One turning vector, and how many ticks it has turned:
The counts run from 0 to 469.
[112 200 127 151 187 113 138 150 135 101  79 145 101 153 157 183 129  81
 128 148  75  84 115 132  98 157 144 127 134  98  60 122 105 114 168 140
 147 112 120 138 146 160 116  96 116 137 170 169 136 105 141 162 111  94
 151 148 151 109 136 115 132 137 171 121 138  95 161  90 104 120 107 112
  99 136 171 129 110  93 161 137  89 127  96 111 144 100] -> 125
[144 168 127 137 138  69  78  80 136 111 172 157 142 126 166 129  89 128
 145 121 160 125 145 188 126 124  60 133 147 176 131 121 134 147 172 137
 149 138 144 157 138 131  93 156 164 124  88 146  75 153 126 139 103 126
  98 147 181 154 156  85 132 161  98 127 132  99 141 142 130 128 167 124
 133 109 172 104 153 130 117 119 130 126 134 143 125 110] -> 182
[105 159 124 114 172 127 108 119 150 152  66 118 102 116 142 135 111  76
 144 158  38  99 105 121 110 160  98  98 116 120  80  99  81 130 155 134
 148 125 110  97 148 153 153 105 159 139 154 179 101 146 123 109 136 115
 125 158 140 121 160 120 166 136 168 133 122 140 159 105 125 117 117  95
 117 133 140 168 129  90 174 100  77  94 114 137 153  85] -> 438
[101 134 169 117 149  89 122  84 161 136 154 112 139 158 132 112  85 111
 160 113 112 109 135 136 123 128 122  99  85 113 152 102 133 136 145  89
 131 139  98 132 129 152 108 126 173 150 132 128 115 201  68 136 151  92
 137 190 160 167 126  96 112 155 170  77 112 103 159 108 157  96 172 100
  95 128 156 138 181 104 112 119 139 130 159 158 181 125] -> 201
[116 172 106 148 184 109 132 160 178 106 123 127 139 156 140 177 113  86
 150 139  86  89 131 123 139 109 124 128 121 109  79 114 105 105 177 151
 122 107 147 149 144 144 105 109 144 113 167 125 133 127 123 159 102 113
 159 122 160 149 127 103 126 145 181 157 153  97 131  94 107 133 123  91
 107 116 195 146  97 110 152 137  74 159  90 100 177  96] -> 124
[141 168 144 103 156  62 109  84 143 137  89 154 111 121 163 114 138 119
  84 137 111  89 133 154  77 176 109 129 113 153 156 123  98 118 157 130
 142 129  96 103 151 172 138 115 144 130 125 153 114 151 143 153 154  68
  94 147 162 149 143 106 155 113 125 126 101  94 161  83 129 103 121 155
 104 140 155 108 174 103 105 114 137 118 151 159 102 128] -> 404
[142 143 118 127 142  75  97 116 170 121 152 133 149 155 133 163  88 105
 139 107 120 104 152 138 140  83  95 113 108 126 141 128 109  74 187 137
 126  77 110 183 129 133 106 122 168 123 134 114 119 138  96 142 106 126
 144 124 179 217 127 107 151 137 171 141 139 123 118  96  80  85 135  99
  81 119 158 130 146 142 136 126 122 153 142 129 145 138] -> 211
[140 138 118 117 136 110  89  66 150 164  91 149 131  98 149 146 103  80
 119 163  86 104 113 131 109 165  92 133 118 145 105 115 120 100 136 142
 210  78 121  94 143 179 135 112 142 143 163 166  82 144 156 106 114 147
  95 139 137 140 154  96 180 125 131 113 135 143 178 107  70 113 110 113
 147 156 130 124 139 110 145 124 136 124 140 123 155 137] -> 322
[ 97 123 139 108 142 122  88 121 131 165 130 116 138 158 147 124  71 110
 159 122  61 107 123 111 117 118  86  91 104 157 106 129 118 121 141 123
 148 132  89 117 149 134 133 117 162 151 153 175  82 165  96  76 127 130
 135 154 135 144 125 103 192 156 170  87 121 145 134 153 124 118 156 115
  88 115 101 169 119  94 169 101 113 115 127 146 145 107] -> 31
[124  99 186 149 151 122  99 122 121 162 117 131 178 167 125 111 117 122
 159 128  99  91 153 122 124 129 115 100  87 192 139 100 124  94  93 153
 112 107 100  98 185 183 115 128 109 142 195 128 113 148 125  90 118 140
 127 146 132 113 109 109 163 140 141  90 116 111 163  89 104 122  99 160
 138 150 152 161 129 107 138 113 121 153  88 140 144 135] -> 451
[167 182 152 120 170 112 128  85 145 100 126 159 156 107 166 103 152 130
 141 118 137 101 146 171  99 128 109 141 125 148  95 158 158 111 153 144
 140 126 107  90 184 147 122 128 104  92 140 147  88 145 196 146  80 131
  64 119 143 117 169  95 146 160 103 132 140  93 170 100 134 143 114 123
 150 160 175  91 129 119 110 140 124 129 130 155 119 138] -> 286
[153 116 159 120 137  93  72  70 115 136 170 160 170 134 129  84 114 144
 170 110 157  98 157 179 125  95  97  95  93 195 150 133 133 112 139 134
 108 132 118 123 172 124  99 131 142 121 136 107  86 181 142 108 106 144
 106 141 163 153 125  71 140 145 110  99 117 114 166 109 114  98 112 157
 152 114 178 116 157 125 114 108 130 122 125 163  95 137] -> 281
[172 171 128 106 167 120  89  67 136 121 101 151 145  99 113 123 112 115
 141 127 127  93 111 142 106  91 122 132  97 111  88 160 145  67 164 130
 163 118 131 122 159 141 127  92 145 151 144 134  75 127 184 119  83 124
 118 119 142 156 149  93 169 112 148 121 164 157 143  75  85 116  96 106
 134 147 142  99 152 126 151 139 110 110 161 149 119 142] -> 410
[100 139 138  78 147 124 111 109 156 161  91 125 130 142 136 118  98 108
 127 130  52  93 125 124 102 151 100 104  87 134 112 128 128 115 148 135
 153 135  85 100 123 168 153  98 157 143 151 156 100 167  96  91 145  88
 120 149 150 171 127 127 199 149 166 102 125 142 149 114 122  88 150 128
  78 140 101 166 145 115 157  96 112 115 145 162 129 105] -> 226
[144 125 158 153 179 149 113 138  98 131 109 116 156 159 139 155 131 103
 145 137 102 122 149 129  95 120  74 121 129 128  33 117 133 128 156 146
 101 112  84 114 166 125 117 124 146 145 167 144 128 114 140  94  56 155
 134 143 109 153 154 129 152 162 144 142 158 109 133 122  85 122 117  79
 123 160 143 149 114 150 189 134  87 117 110 114 160 108] -> 356
[134 133 174 125 143 125  78  87 102 147 121 154 179 132 160  99 125 130
 136 135 115 117 162 164  99 170  71 126 119 169 102 119 170 166 120 160
 124 146  80  61 170 158 124 133 138 138 162 146  91 174 126  85 106 123
  83 163 131 126 144  91 177 165 106  97 126  88 158 134 131 122 130 138
 142 146 120 118 151 114 155 125 108 117 130 151 126 106] -> 368
[109 135 122 143 157 138 102  95 133 166 134 124 143 125 137 145  98  76
 173 166  71 104  93 180 117 106 116 117 136 142  59  99 116 143 128 153
 156 126 157 116 151 150 157  86 187 159 140 148  92 154 146 109 110 145
 142 149 158  99 158  80 116 138 141 126 144 134 172 157 108 129  88  89
 149 135 164 143 117  86 160 118 102 123  94 111 168 108] -> 135
[115 138 147 128 174 114 108 110 123 159 110 104 105 139 164 124 124 101
 138 139  65 111 147 146 107 174  54  92 137 174 117  95  94 163 134 112
  90 149  97  88 170 150 142 145 136 131 154 172 111 158  96 119 155 110
 120 165 130  93 168 124 143 154 141 111 116  94 157 140 138 135 140 104
 126 138 144 139 135  96 136  98 105  98 111 154 155  81] -> 155
[116 178 152 130 166  92 137  94 139 129  80 148 114 123 156 163 135  82
 124 159  79  87 114 126  78 167 142 125 139 109 100 112 101 107 148 128
 198  89 103 119 147 190 137 109 115 159 164 181 125 121 160 154 118 112
 119 148 143 129 166 110 141 112 166 107 119 108 184  85 109 130 107 104
 121 166 151 119 133 101 149 149 139 130 125 114 151 112] -> 321
[124 134 128 132 175  61  86 132 141 123 161 121 136 167 133 167  92  96
 154 105 127 107 146 154 136  84 124 112 122 152 133 111  96  66 196 133
 130  73 145 198 125 137 114 137 161 131 150 129 120 116 122 145 108 153
 140 107 186 176 147  89 130 125 170 114 136 115 131 125  88 120 139 101
  96 105 181 131 121 130 145 122 139 156 106 109 160 132] -> 16
[114 153 158 136 161 109 102 133 124 128 138 123 178 186 138 138  96 152
 161  89  98 102 168 100 139 104  95 110  92 170 120 117 127  75 175 139
 108 132 121 145 156 140  91 165  98 122 179 132 109 132 107 101 100 141
 136 132 168 160 105 125 187 155 177 100 157 113  81 112 106 128 150 131
  91 128 125 148 103 123 154 118 118 141 103 144 150 105] -> 344
[128 141 153 170 169 194 129  93 159 134 134  94 110 152 113 162 154 101
 175 139  86  95 126 123 138 120  90  78 109 158 123 107  90 106 143 101
  97 133 111 182 146 141 123 129 110 146 170 126 137 134 102 144 107 125
 173 158 144 145 149 172 125 138 133 138 117  84 145 126 108  94 101  98
 168 133 190 118 142 139 128  95 100 111 108 155 159  92] -> 159
[126 119 134 154 136 112  98  98 189 156 149 113 167 145 119 135  83 112
 171 133  97  90 131 121 148 115 135 115  78 130 152  91 133 101 123 120
 157  88 152 146 141 169  97 118 135 134 176 102 103 173  91 137 130 141
 140 147 163 169 111 100 122 152 157 106 134 109 151  84 108 104 114 114
 136 138 177 134 151 104  96 121 128 168 124 141 195 127] -> 318
[111 127 139 142 144 160  80 118 143 152 148 127 160 150 134 123 101 130
 166 112  90 126 146 140 139 106  48  93  99 173 106 110 129 135 165 133
  97 159 116 130 141 120 115 142 170 146 134 132  89 163  81  71  99 120
 135 156 152 177 129 129 169 174 120 134 126 127 122 170 132  99 145 110
 119 118 128 149 145 126 160  91  84 110 120 170 147 107] -> 360
[ 96 152 132  94 150  99 133  81 183 135 169 134 126 134 156 110 103 128
 134 105 100 107 137 172 122 116 126 112  98 153 140 122 125 116 163 106
 150 133 119 161  93 156 118 142 151 143 111 143 100 184  92 168 151  78
 107 148 203 175 138 120 137 147 134  97 113 109 142 133 172 110 153 113
  95 117 152 101 168 100  84  95 160 141 152 155 143 134] -> 200
[104 111 115 143 123  80  73 131 141 157 123 155 167 145 127 137  83 107
 164 151 108  98 122 154 136 144  79 114 101 167 119  56 125 136 124 162
 178 103 145 133 127 176  91 125 155 142 155 128  94 179 105  82 124 132
 137 160 161 160 128  84 153 147 123 128  84 111 161 129 119 113 124 151
 147 119 153 168 138  87 115 120 118 163 106 116 167 124] -> 23
[146 139 144 151 152 129 105  86 149 121 142 106 143 127 114 115 112 131
 167 116 124 113 156 125 134 112  68  89  94 119 155 103 131 142 132 101
  78 160  97 134 145 114  98 116 173 136 132 110 114 192  90 110 120 100
 145 171 148 205 128 120 134 153 123 137 133 114 135 108 118  71 154 108
 122 127 164 150 169 142 134 115  89 104 147 164 142 103] -> 77
[144 108 163 137 118  86  89  81 137 131 139 154 148 132 108 139 125 113
 163 129 156  98 126 138 111 142 105  88 106 149 157 108 115  99 121 106
 164 117  91 160 135 149  97 119 156 162 154 126 117 161 117 128 106 122
 141 174 157 200 140 100 139 132 106 104  85 121 180 103  92  55 116 146
 145 125 185 136 184 145 112 132 146 142 159 143 111 153] -> 193
[119  73 143 131 142  88  98 145 153 158 165 117 179 169 128 137  91  92
 164 129  93 113 139 144 153  93  98  87  97 159 112  86 119 114 135 150
 133  83 118 141 125 164 118 134 179 133 171 119 118 170  88 101 123 156
 137 131 158 172 134  87 146 166 145 119 114 105 159 139 111 107 130 104
 115 138 159 169 122 115 138 109 124 171 104 117 177 142] -> 335
[115 127 175 155 167 120 113  99 117 151 151 115 134 197 159 177 126  83
 137 148  92 103 123 176  85 114 131  99 137 153 104 125  94  96 143 126
 119  89 122 182 141 153 151 118 141 188 171 156 126 107 108 165 122 147
 161 158 138 113 126 129 124 112 141  66 139  93 142 141  86 121 103  91
 127 157 147 121 135 131 161 119 158 128  90 110 140 130] -> 346
[100 134 160 134 153  70 104 138 102 136 168 176 157 196 153 148 117 121
 136 126 116 100 150 174 111 113 121 102 114 209 135 116 101  67 162 162
 130  91 130 180 131 148 113 147 133 139 164 141 122 114 131 132 112 135
 135 129 176 140 116 101 172 137 130  79 109  92 123 142 108 136 125 154
  93 128 142 114 108 101 132 120 161 164  94 109 124 135] -> 33
[157 155 162 164 165 123 111  93 149 107 168 152 168 160 134 140 138 157
 153 116 167 102 151 190 123 115 102 122 114 140 113 121 147 115 164 149
  92 129 158 172 155 142  80 154 119 124 164  94 121 145 142 156  77 129
 135 140 173 162 111 115 101 140  85 135 155  65 111 100 121 124 109 122
 149 151 185  83 153 141  92 142 127 147 109 141 142 124] -> 70
[160 132 116 103 135  91  90  60 163 154  94 139 140 111 125 110 110 121
 107 140 117  72 139 135 120 149  93 118  76 143 184 121 103  91 131 123
 129 114 102 117 156 175 126  94 160 139 150 115  96 176 105 125 153  92
 111 145 168 183 124  91 169 116 126 132 112 114 155  79  93  81 106 149
 129 132 167 125 187 131 103 113 135 113 162 172 115 135] -> 405
[ 90 207 135 117 186 163 131 126 147 146 130 130 130 138 168 134 119 132
 131 124  61 107 139 156 115 135  88 137 128 165  56 102 149 125 190 139
 142 151 149 135 138 153 124 169  97 122 149 163  90 131 136 121 107 109
 103 142 167 144 134 141 160 157 139 123 172  93 103 141 146 166 131 106
 108 147 111 103 107  98 125 110 125 121 109 146 181  91] -> 349
[ 96 126 136 129 127  76  81 102 131 159 119 149 160 139 129 118  67 117
 147 151 101 117 104 172 119 134 103 117 109 123 121  65 121 151 136 141
 162 137 147 137 122 158 111 114 195 167 134 127  99 199 107 107 141  99
 137 175 166 170 115  71 143 130 144 108 103 122 162 118 132 108 123 141
 112 124 131 144 158  77 126 131 127 142 134 107 167 118] -> 218
[147 176 114  66 170 115 122  85 161 111 120 154 113  93 138 109 110 104
 129 110  96  95 119 171 122  87 131 139  98 125  88 163 125  79 193 141
 137 121 145 147 129 131 145 102 152 127 105 137  71 126 166 133 104 102
  95  92 186 165 166  97 159 120 147 146 159 139 123 121 115 125 109  97
 107 125 152  88 121 119 126 119 125 114 158 146 115 138] -> 411
[126 151 158 127 137  51  73 117 122 118 119 156 163 122 108 101  65 135
 163 133 131  87 123 155 127 138 105 115  92 121 124  84 151 128 137 141
 133 142 139 114 159 136  94 112 173 139 120 127  95 193 139 110 124 110
 125 150 170 160 128  58 148 153 163  94 119 134 146  88 141 106 139 154
 104 122 149 161 162  83 129 140 105 127 136 127 140 117] -> 414
[ 98 147 157 162 168 113 131 159 126 137 122 113 123 192 149 164 129 110
 142 132  82 102 154 118 114 161  91  86 136 154 113  76  87 135 163 128
  81 129 104 149 147 153 102 155 123 144 157 166 161 130  74 134 135  99
 158 165 146 152 120 136 145 141 148 127 107  49 119 122 130 112 151 110
 106 129 168 143 121 112 146 105 110 132  88 119 153  76] -> 42
[145 126 140 124 172 115  95  90 114 155 156 124 135 130 174 136 121  87
 165 141 114 120 131 188 124 108  69 114 153 177  70 132 128 148 144 140
 109 106 126 122 166 143 152 127 161 149 142 148  77 141 147 101  96 180
 107 136 125 102 178  93 126 147 123 113 164 107 157 154  96 147 116  66
 150 159 155 105 132 132 163 113 114 102  99 136 153 117] -> 464
